Points and heights:
<59> h=1.01: [ 28.0 -33.0 -24.3 -17.4 -31.6 -22.2  -2.3 -43.2]
<270> h=-0.50: [ 23.2 -40.1 -18.3  16.7  13.1 -18.9  -1.0  14.9]
<220> h=1.52: [-24.1  -2.6  31.8  48.2  47.5 -21.7 -10.2  30.4]
<69> h=1.48: [-21.1   2.9  31.0  46.4  44.7 -17.4 -11.5  34.7]
<403> h=1.05: [ 49.0 -28.3 -54.1  15.6 -23.4  15.7   5.2  25.3]
<133> h=0.20: [ 43.2 -15.9 -28.4 -23.7 -35.3  -2.0  -1.2 -34.0]
<411> h=1.11: [ 20.1 -39.2 -13.7  -3.3 -13.4 -35.9  -9.4 -26.9]
<382> h=0.95: [ 24.6 -46.9 -30.3   9.9 -17.9 -31.0  -9.6 -19.2]
<20> h=1.09: [ 24.3 -44.0 -30.7   1.9 -27.9 -30.9 -12.0 -30.1]
<509> h=1.06: [ 18.8  29.1 -25.6  -8.4 -37.0  47.8   9.5  -9.2]
<530> h=1.62: [-41.2  28.7  43.5   6.8  41.7 -16.0  -5.6   0.0]
<39> h=1.11: [-11.0  -7.7  32.9   3.9  37.7 -23.1  -2.1   7.7]
<253> h=1.50: [ 20.0 -26.8 -13.1 -29.2 -24.5 -34.8   0.8 -47.2]
<41> h=1.22: [-15.8  27.5   4.2  -5.7 -19.1  52.0  -1.8  -7.4]
<187> h=0.89: [ 15.1  15.4 -13.2  -1.3   3.5  26.9  21.4  32.3]
<130> h=1.22: [13.1  3.1 11.3 32.8 30.1 -2.5 -0.9 59.7]
<215> h=0.48: [-21.5  28.1  -6.0  -9.3 -14.8  31.3   3.4  -9.2]
<453> h=1.41: [-12.1  48.2  26.1  15.2   6.8  30.2  15.0  59.0]
<449> h=1.03: [ 18.3 -37.3  -5.8  -3.4  -3.1 -34.4  -7.6 -17.7]
<430> h=1.48: [ 21.0 -37.5 -24.0 -16.2 -27.4 -33.7  -3.7 -44.6]
<109> h=1.05: [-39.1  14.8  30.2  -5.3  23.0 -12.3  -7.8  -5.9]
<428> h=0.96: [ 18.8 -48.6 -17.2  12.3  -5.1 -35.0 -11.6 -12.1]
<42> h=1.04: [-37.5  14.5  33.7   2.0  34.6 -11.6  -2.7   2.5]
<332> h=0.77: [ 18.6  -2.5 -17.5 -22.4 -34.1   8.5  -2.1 -46.9]
<119> h=0.96: [ 18.4 -50.0 -13.2  18.2   4.3 -34.4  -9.8  -2.6]
<199> h=1.39: [-13.4  45.5  21.7   6.7   1.5  45.9  16.5  49.4]
<346> h=0.55: [ 29.8  -5.4 -25.8 -10.4  -5.1   9.6  18.9  12.5]
<279> h=1.08: [-39.1  16.8  23.9 -12.9   8.3 -11.4 -15.0 -14.7]
<256> h=0.45: [ 47.4 -18.6 -41.3  -8.6 -33.7  -1.0   0.2  -5.7]
<360> h=1.15: [-31.9  27.3  37.2  18.7  40.4  -5.2   4.5  23.3]
<421> h=0.77: [-33.1  16.3  23.2  -7.0   2.1  33.0  -1.3  -1.4]
<174> h=0.99: [-20.1  37.4   9.8  -2.1   7.5  35.2  12.6  35.1]
<544> h=1.33: [ 21.3 -49.7 -32.3   2.0 -29.4 -36.1 -13.0 -35.8]
<197> h=0.58: [-38.1  19.0  26.3  -5.6  14.8  22.2  -0.3   2.4]
<587> h=0.84: [ -9.3  35.4 -10.3  -2.6 -12.6  50.2  14.1  11.9]
<117> h=0.21: [ 17.2 -43.0  -1.3  21.0  29.1 -25.3  -3.6  20.1]
<91> h=0.94: [-22.8   7.4  24.0   0.1  31.9  -5.4   4.4  10.9]
<152> h=0.19: [ 30.4 -11.2 -23.3 -15.0 -15.4  -3.1  11.7  -9.6]
<370> h=-0.61: [ 42.7  -6.0 -28.2 -24.0 -32.4   3.5   3.1 -24.5]
<563> h=1.10: [-20.2  40.1  23.6  10.7  21.0  18.6   9.1  44.0]
<79> h=0.27: [-27.4  21.7   5.6  -7.7 -10.4  30.2  -2.5 -11.5]
<218> h=1.25: [ 15.5  31.2 -24.7 -11.6 -49.6  48.0 -12.4 -35.5]
<274> h=1.16: [ 21.2 -26.9 -14.6 -27.8 -24.0 -30.0   0.9 -47.3]
<95> h=0.99: [-21.0  38.9  14.1  -2.5   9.0  36.8  10.9  33.5]
<208> h=0.60: [ 35.0 -25.7 -33.6  -2.3 -17.1  -9.7   3.3  -4.2]
<368> h=1.09: [-11.6  38.0  10.4   7.4  13.1  25.2  13.6  48.4]
<495> h=1.20: [-42.8  23.8  39.3  -0.6  32.8  -9.9  -5.2  -1.0]
<23> h=1.21: [-44.9  20.3  41.0  -0.2  31.0  -0.8  -0.2   1.1]
<586> h=1.07: [-35.9  15.5  26.1 -10.4  14.9 -15.1 -12.6 -12.1]
Rows and their valley's bottom:
From each row below, which row is at the bottom of the valley it runs down into?
<119> => <270>
<117> => <270>
<187> => <370>
<403> => <370>
<215> => <79>
<346> => <370>
